In the rows, 128 means zero.
Each named turn below is shown by a few rows before and after it. Which turns, in which order, take the first row of each later pair to the second? The first pair is answered.
A:
[125 130 106 131 122 133 129 110 132 151] -> [131 103 124 134 116 133 125 108 141 137]
[113 201  95 124 114 138  80 180  70 117] -> [ 81 120 118 110  85  91  57 153  65 142]
[104  72 143 128 102  90 100 131 107  96] -> [146 128 140 146 130 146 119 159 118  49]
[125  97 153 124 131 134 144 102 158 127] -> [139 143 135 133 146 159 157 118 155 118]
T:
[142 160 113 141 163 149 153 124 177 129] -> [160 153 118 112 110  88  86 144 136 145]
[154 168 136 129 139 135 133 181 141 105] -> [123 160 133 122 125 112 115 194 116 112]
[138  75 162 125 123 116 127 100 148 139] -> [114  73 158 125 123 109 129 103 137 141]
P:
[168 137 112 120 130 120 119  90 127 165] -> [125 173 102 130 141 135 114 141  90 132]
[164 116 125 106 132 135 124 110 132 160] -> [138 160 106 112 141 145 124 143 104 145]
[111 137 103 105 117 109 107 134 119 143] -> [ 97 117 117 108 117 112 103 142 116 128]
[ 98 108 125 113 106  82  87 104 124 166] -> [100 143 107 110 109  84  91 114 114 174]
M:
[145 123 135 119 114 116 115 133 135 137] -> [105 121 125 123 127 119 131 129 132 149]
[ 77 176  97 133 150 144 142 149 107 140] -> [136 159 134 138 142 163 118 173 114  70]
[127 117 127 116 115 103 124  96 120 180] -> [ 88  84 152 135 138 138 137 116 124 123]
D:
[ 95 131 104 130 135 121 138 112 135 125] -> [117 114 116 120 119 104 123 101 139 132]
[186  67 150  74  81 102 112 114 134 154] -> [126 201  80 106 149 172 172 165 111 146]
[170 145 142 125 126 134 153 133 152 109] -> [154 134 148 133 132 142 160 134 153  98]
[131 134 118 112 141 132 149  98 149 156] -> [120 122 125 118 148 137 153  98 151 148]

(2 to 3 turns a pair)
[178  73 177 135 113 132 111 132 150  91] -> [ 69 171  96 150 155 145 160 156 108 142]	T D T
[ 95  94 143 133  98 109 100 159 116  99] -> [136 138 118 118  83  87  91 149 110 139]	M P P
[ 69 109 136 139 142 135 126 148  86 128] -> [178 128 140 138 153 165 154 108 145 134]	P A P
[108 184  91 123 112 116 122 175  73 131] -> [161  67 156 137 130 147 168  86 171 120]	T P P
[146 103 124 121 116  96 120 104 146 156] -> [151 170  99 127 134 118 135 125 138 153]	P T T
[202 168 107 111 161 126 119 150 154 137] -> [146  85 156 119 154 126  94 176 138  74]	P D
[101 104 144 121 113 115 112 120 135 125] -> [142 109 150 120 109 119 112 114 148 122]	T T
[113 134 137 145 138 141 125 165 109  73] -> [187 125 136 118 102 100 100 127 124 122]	D P
[125  92 164 149 138 165 125 130 153  67] -> [167 102 166 130 107 133  87 138 138  78]	P T A
[ 56 116 120 110 112 125 137 142 107 132] -> [105 123 117  90  84  94 112 131 103 161]	D P
[186  79 158 130 107 122 110 108 157 137] -> [126 178  96 150 158 162 165 125 144 160]	P T T
[134 114 153 116  93 106  85 140 114 120] -> [131 151 148 136 125 150 111 165 122  85]	A D
[160 131 137 155 149 161 154  95 147 116] -> [ 98 152 100 144 134 117 137 100 103 169]	A T T
[133 179 121 110 131 105 108 171 147 117] -> [106 129 128 100 117  74 103 137 153 151]	A A M
[131  73 154 124 125 122 126 116 141 125] -> [ 94 147 109 140 156 150 154 139 124 133]	D M
[171 116 153 136 126 133 108 129 150 129] -> [111 167 113 143 142 140 128 150 122 148]	D P A
[116 144  67  86  76  81  86  92 112 198] -> [ 99 172  73 142 169 207 183 109 166 115]	P T
[158  95 152 133 122 142 119 121 149 109] -> [123 151 100 125 119 116 123 119 120 174]	A A
[ 88  59 143 149 155 134 176  76 166 146] -> [108  65 131 132 133 104 160  64 158 186]	T M
[101 143  84 120 135 140 174 106 146 147] -> [106 157  86 123 142 156 174 123 143 125]	T A D
[151 145 102 115 132 111 130 107 126 185] -> [134 173  96 129 155 141 148 130 124 161]	A D
[126 133 106 125 136 142 179  72 176 192] -> [142  72 157 136 131 156 163  82 192 129]	A M
[150 116 122 137 121 143 121 120 134 101] -> [128 111 111 125 107 114 114 110 121 135]	D A A
[119  63 149 121  86 100 115 113 134 130] -> [ 64 101 120 146 136 152 173 119 143 124]	P D P
[201 154 134  90 111 127 109 112 134 124] -> [126 167 112  85 100  97  91 133  86 143]	P A
[ 63  46 154 133 163 142 178 126 133  95] -> [207  58 161  93 102  88 118 105 142 128]	A D
[117 137 133 150 150 158 131 156 113  98] -> [102  84 142 131 121 109 109 127 109 135]	A D
[103 145 127 113  92  79 111 132  75 137] -> [ 89 162 117 119 106  91 124 139  73 134]	D D D
[ 97 114 140 126 131  99 118 109 114 151] -> [ 86 131 136 128 136 105 115 129 101 137]	D P
[111 110 140 129 125 105 104 107 102 153] -> [165 160 136 135 136 134 106 130 108 126]	A D
[118  69 159 127 136 135  99 133 132 112] -> [ 94 123 136 134 145 148 100 169 104 103]	P P P
[122 124 151 113  90 156  78 151 141 121] -> [117 135 127 119 114 171 126 106 173 167]	P M T
[ 95 161  94 125 133 131 126 146 116 150] -> [180 128 132 125 126 147 124 121 159 122]	P T D
[ 70 161  87 123 145 122 148 118 106 185] -> [113 150  90 106 117  94 121 105 108 203]	D D
[169 136 132 122 127 128 129 114 154 129] -> [107 150 125 134 140 141 130 154 123 103]	D T D
[128  60 142 110 116 111 123  72 154 154] -> [ 63 157 105 133 145 153 124 165  92  98]	D P
[145 180 100 112 130 122 135 138 117 147] -> [ 96 114 119 123 148 131 167 102 144 153]	A T
[130 140 141 151 155 125 146  86 179 163] -> [148 150 139 131 113  79  89 106 144 174]	P T A
[ 56 141 100 137 155 139 159 125 115 150] -> [175 174  99 110 109 104 114 118 118 171]	M M
[183 109 129 110  95  80  68 134 106 148] -> [182 159 126 128 122 129  78 184  95  94]	P D M
[ 74  62 180 139 145  99 137 126 118  94] -> [171  88 189 123 112  86  96 140 118  80]	M T M
[147 204  90 127 149 163 153 154 126 117] -> [173 196  98 108 117 128 109 167 103 120]	M T
[ 99 125 140 107 110 113  81 143  96  88] -> [ 73 155 117 115 126 124 103 146  91 102]	M D
[157 108 167 107 113 125 106 132 150  93] -> [119 135 145 100 101 101  87 155 112 112]	T D P
[125 135 125 148 147 146 131 151 126  96] -> [162 153 120 137 135 134 118 149 126 112]	D A
[115 136 129 134 121 151 115 146  74  87] -> [105  74 149 133 119 142 126 104 102 104]	P T
[110 134 119  95  99 108 134 105 102 159] -> [163 109 159 107 110 147 140 112 134  96]	A M A
[106  90 135 119 142 113 156  90 132 171] -> [141  68 171 116 120 113 118 121 124 115]	M T
[152 164 128 105 105 105  97 145 112 117] -> [139 171 116 127 151 152 160 113 154 123]	M T
[ 48  97 115 137 130 122 139 121 111 132] -> [187 132 125 139 137 158 157  98 171 120]	T D
[192 105 153 124 134 133 141 104 162 112] -> [197 105 153 117 119 117 123 107 148 115]	T T T
[170 106 170 128 184 189 134  74 156  91] -> [136 176  97 106 170 133 135  57 120 202]	P A
[121 107 136 128 110 111  77 160 113 117] -> [ 86  96 120 127 122 105 109 122 130 165]	P M
[138 152 119 146 145 174 164 145 141 124] -> [130 144 106 117 103 107 122 130 113 183]	A T T
[108 124 138 161 160 136 150 146  98 138] -> [158 147 126 150 150 124 149 125 109 166]	A T A
[155 155 122 139 161 174 160 113 157 115] -> [ 88 170  90 126 152 133 151 116 120 162]	P A
[141  71 185 153 150 165 144 129 161  52] -> [229 128 142 113 106  98 118  86 158 161]	M A
[ 70 123 130 136 133 129 134 138 110 122] -> [155 155 119 131 135 137 152 104 145 152]	T M
[127 133 138 136 143 152 157 125 154 120] -> [121 162 116 118 117 113 120 143 115 146]	D P T
[ 98 128  90  99  78  50  87 162  93 167] -> [213 107 121  99  78  72  98 118 156 160]	A P
[ 43 112 107 113 148 141 128 120 106 147] -> [189 102 150  92 104 130  75 122 128 110]	A M
[163 174 100 117 102 124  89 137 114 124] -> [121 140 127 138 127 159 103 158 119  67]	M M
[122 180 120 123 112 105 105 152  94 131] -> [114 104 145 117 100  80 106 106 120 152]	A M P
[172  74 164 137 148 174 166  76 194 108] -> [109 153  98 140 170 172 198  75 167 173]	D M
[ 98 138 117 104 113 133  99  99 110 150] -> [ 88 158 113 114 135 164 116 115 114 128]	A D M
[133 113 124 125 134 120 129  90 138 164] -> [ 92 151 109 136 149 138 126 135 107 133]	P M A
[148 184  95 119 131 120 133 135 101 159] -> [140 144 139 141 155 169 150 153 124  81]	P T
[101 130 134 131 101  90  99 126 104 158] -> [142 101 173 149 124 141 121 123 148  97]	A T T
[161 142 119 152 113 117 138 100 114 153] -> [114 113 142 158 109 114 119 133  87 113]	P A M
[103 144 120 128 124 155 174 147 119 127] -> [105 130 127 130 126 159 177 143 127 120]	P A
[166 130 144 126 158 151 185  41 183 166] -> [ 89 234  99 140 168 162 163 143  95 125]	M T D
[150  97 146 118 126 125 122 109 143 121] -> [136 122 120 111 122 111 124 101 132 158]	T P
[112 169  87 117 131  94 113 113 103 175] -> [139 151 122 149 175 171 160 115 153  96]	P T
[172  89 145 130  89 100 109 131 149 133] -> [170 173  96 134 103 110 125 143 135 158]	A A
[112 111 138 140 151 146 132 168 119  76] -> [136 160  87 115 132  98 132 132 113 172]	T D M
[164  88 157 111 173 147 196 111 172 130] -> [179  68 187  99 131 117 125 160 129  86]	T T M
[ 62 153 116 122 116 118 123 123  81 147] -> [101 175 131 131 119 145 114 156  76  95]	M A
[115 115 157 142 148 149 121 139 162  92] -> [145 150 143 142 148 156 123 141 163  99]	A D A
[123 112 106 154 148 135 122 126 156 108] -> [147 115 102 137 122 106  94 123 142 128]	P T
[ 81  64 162 117  99  88 104 112 120 145] -> [172  69 184 123 106 118 117  94 164 123]	P A
[151 147 108 129 153 182 164 105 156 130] -> [160 101 123 113 129 149 148  75 162 155]	D M
[159 102 142 141 119 149 151 132 156 110] -> [126 160 104 135 108 127 127 170 108 128]	T D
[102  63 142 129 110 115 134 108 143 131] -> [ 93  80 136 140 131 139 159 109 151 125]	D M P
[ 98 142 155 152 149 165 159 124 137 123] -> [ 96 126 148 139 131 127 154  93 141 173]	A A P
[119 143 127 140 132 162 164 114 163 130] -> [134 169 106 123 108 127 136 118 140 163]	P M A
[181 164 128 113 101 124  78 151 101 126] -> [169 149 150 137 131 172 105 161 122  75]	D T
[127  83 189 134 137 135 150 127 147 109] -> [166 139 148 121 133 121 165  99 156 174]	P A
[185 176 129 129 144 150 124 136 178 126] -> [ 53 140 129 130 136 117  98 172 122 118]	T D
[103 135 120 124 133 124 156 113 134 172] -> [127  91 159 131 132 140 151 114 156 127]	D A
[111 117 135 123 130 143 169  82 157 160] -> [133 140 154 137 138 182 152 135 144  85]	P M
[ 63  72 113 139 173 177 159 129 167 123] -> [ 76  68 123 141 172 185 153 136 170 102]	M M M
[171 118 159 131 107 124  98 121 139 123] -> [116 155 114 131 118 110 120 110 125 180]	T P P
[148 156 131 121 129 116 107 156 111 112] -> [154 135 144 121 128 118 103 152 116 102]	A A A
[104 149 115 108 123 125 131 137 116 136] -> [119 145 119 104 112 118 122 138 114 141]	A D
[110 119 149 116 138 120 133 115 136 105] -> [145 139 143 106 122 104 120 114 133 123]	D A
[154 127 130 134 142 153 133 122 153 118] -> [113 104 136 127 124 126  98 144 119 110]	T M M
[201 142 138 107 112 120 111 123 140 122] -> [103  83 135 105 115  94 128  92 134 166]	A M D
[ 99 158 101 130 154 142 168 129 130 146] -> [115  81 146 112 107  97 108 137 116 122]	T T A
[ 75 109 108 127 132 147 174 133 118 132] -> [112  94 127 133 136 163 182 121 143 111]	P A
[ 94 132 122 116 137 144 156 163 139 104] -> [100 143 103 110 136 128 166 136 146 147]	P A A
[119  84 169 144 130 146 113 155 128  58] -> [129 122 133 112  85  77  72 155  87 131]	M P A
[158 156 124 151 151 165 157 120 152 109] -> [151  95 156 148 136 149 142 108 159  97]	A A A
[ 94 130 125 124 138 127 151  88 127 193] -> [166 117 157 129 142 157 149  86 162 150]	M P
[117 148 115 136 150 174 142 135 142 120] -> [ 73 113 117 128 137 143 129 127 125 142]	A P
[ 84 114 135 127 131  97 105 108 134 161] -> [152 172 126 124 122 109  84 139 127 140]	M D
[184 219  68 130 144 142 166 106 144 164] -> [ 74  36 147 118  93  68  96 110 106 128]	A P A
[157  72 166 110  97 121 126 118 147 110] -> [149  73 165 108  93 114 120 120 138 114]	T T T
[ 70  73 147 136 164 148 155  96 147 129] -> [144  85 161 138 164 170 153 102 168 100]	P M
[111  73 130 143 122 139 128 120 133  85] -> [143 172  73 138 127 140 143 121 123 135]	P P
[124 119 106 126 107  99 122 114 116 167] -> [ 93 132 101 145 140 140 158 123 124 145]	T P
[149 163 120 134 121 142 132 147 125 118] -> [154 150 119 121 104 113 121 127 127 150]	M D D
[ 85 175 106 131 123 121 117 145 114 146] -> [ 82 176 107 136 133 133 128 140 123 145]	T T T
[137  84 136 121 118 157 156 100 172 154] -> [ 71 116 127 130 122 164 133 172 114 108]	T D P
[111 130 136 155 162 169 135 156 150  91] -> [ 72  85 139 133 125 110  98 145 124 129]	D T
[ 93 163  88 137 128 157 133 140 127 116] -> [108 100 133 137 115 158 116 138 138  76]	A M T
[ 82 120 127 141 120 101 141 113 124 157] -> [158 164 136 150 132 148 148 138 142 104]	A T A
[ 57 110 117 162 141 114 161 150 121 145] -> [162 181  97 155 143 128 165 138 146 162]	P T P
[102 201  74 119 153 140 157 139 115 145] -> [169 174  88  93 106  89 111 115 117 175]	D D
[177  95 155 119 120 122 127 111 156 127] -> [ 78 132 129 135 142 134 131 165 105 104]	T D M
[139 144 127 119 118 114 111 135 115 134] -> [137 140 141 131 133 138 123 146 124 104]	T M
[ 96 122 147 140 119 130 117 124 129  85] -> [144 173 118 127 107 114 113 114 128 130]	T D A
[105 138 127 128 136 155 127 148 123 104] -> [152 158 116 124 133 154 135 126 141 131]	P A M
[210 105 159 134 132 142 110 104 159  94] -> [224 137 133 125 129 131 116  92 158 131]	A D M
[162 116 135 129 123 135 113 141 121 120] -> [139 118 133 140 139 151 129 145 124 108]	T A T
[ 84 146 122 133 103  87 103 142  79 161] -> [ 85 184 112 157 148 148 148 153 100 128]	A D T
[105  97 157 151 143 173 143 164 141  57] -> [122 163  98 146 166 177 193 120 165 138]	P P M
[104 114 135 121  83 110  93 173  99 121] -> [101  70 149 124  86 110 106 143 124 129]	M D P
[ 94  70 153 135 146 106 137  96 149 143] -> [164 135 139 147 170 151 157 104 174 125]	A P
[ 84 136 119 134 116 120 109 172 100 126] -> [107 111 135 126  99 100  91 161 104 128]	D M
[176 169 110 126 117 111 104 100 155 163] -> [ 55 104 139 152 143 138 115 133 135  98]	A P D
[159 115 173 120  91  87  77 125 135 118] -> [168 122 182 136 111 125  94 137 147  79]	A D D
[103 102 137 137 146 147 161 129 132 112] -> [146 100 150 133 133 144 143 136 139 100]	T D D
[125 122 125 146 140 166 144 150 131  93] -> [103 139  96 126 115 116 116 149  98 143]	M T
[118 113 116 127 129 124 137  93 147 182] -> [155 134 130 143 150 169 150 114 162 128]	A A
[145 194 111 116 101  69  46 172  61 118] -> [204  65 190 141 138 133 106  91 180  67]	T P T
[115 158 102 107 120  98 133 110 115 189] -> [123  77 159 123 137 133 157  86 165 136]	M P
[153 175 116 111  99 120 122 142 129 158] -> [122  89 166 117  94 120 110 145 136 111]	P P
[127 104 142 130 142 129 155 111 157 132] -> [124 168 112 128 140 129 142 153 120 128]	D P
[161 111 164 104 112 111 110 124 135 101] -> [ 94 170 109 111 142 119 153 122 123 150]	A A T
[196  96 142 117 113 115 122  81 170 139] -> [133 126 104 106  96  72 103  96 123 186]	P A
